Each row has a name. Each question is about the rows just above it.

(77): [  1 -17 -19  10  27  13  -3 -36  -9  -1  10   5 -20  15  -3  18  -6 -17
  -6  12  -1  15  35   3  17  34 -19]
(19): [  3 -14   0  13  27 -10   3   1  19  15   2   3  10  11 -29 -23   5  -6
  -3  -3 -28  -3   9 -24   4 -25 -53]
(67): [-15 -18 -19  10  27   5  20   2  38  26  13  -6  -8   6  -8   7 -19  15
  12 -21 -25  16  35 -12  13  16 -30]
(14): [-15 -12  -4  -1  -6   5  20  11  38  26  13  -6  -8  15  -2   7 -19  15
  12 -21 -25  16  35 -12  13  16 -30]
Go on from [-17 -19  10  27] to the end of its row. -> [ 13  -3 -36  -9  -1  10   5 -20  15  -3  18  -6 -17  -6  12  -1  15  35
   3  17  34 -19]
Go on from [ -3 -28] to the end of its row. -> [ -3   9 -24   4 -25 -53]
Go on from [-1 15 35  3] to the end of its row. -> [ 17  34 -19]
After [-9 -1 10  5], its row goes on with -> [-20  15  -3  18  -6 -17  -6  12  -1  15  35   3  17  34 -19]
The rest of the row after [2 3]: -> [ 10  11 -29 -23   5  -6  -3  -3 -28  -3   9 -24   4 -25 -53]
After [15 -3], its row goes on with -> [ 18  -6 -17  -6  12  -1  15  35   3  17  34 -19]

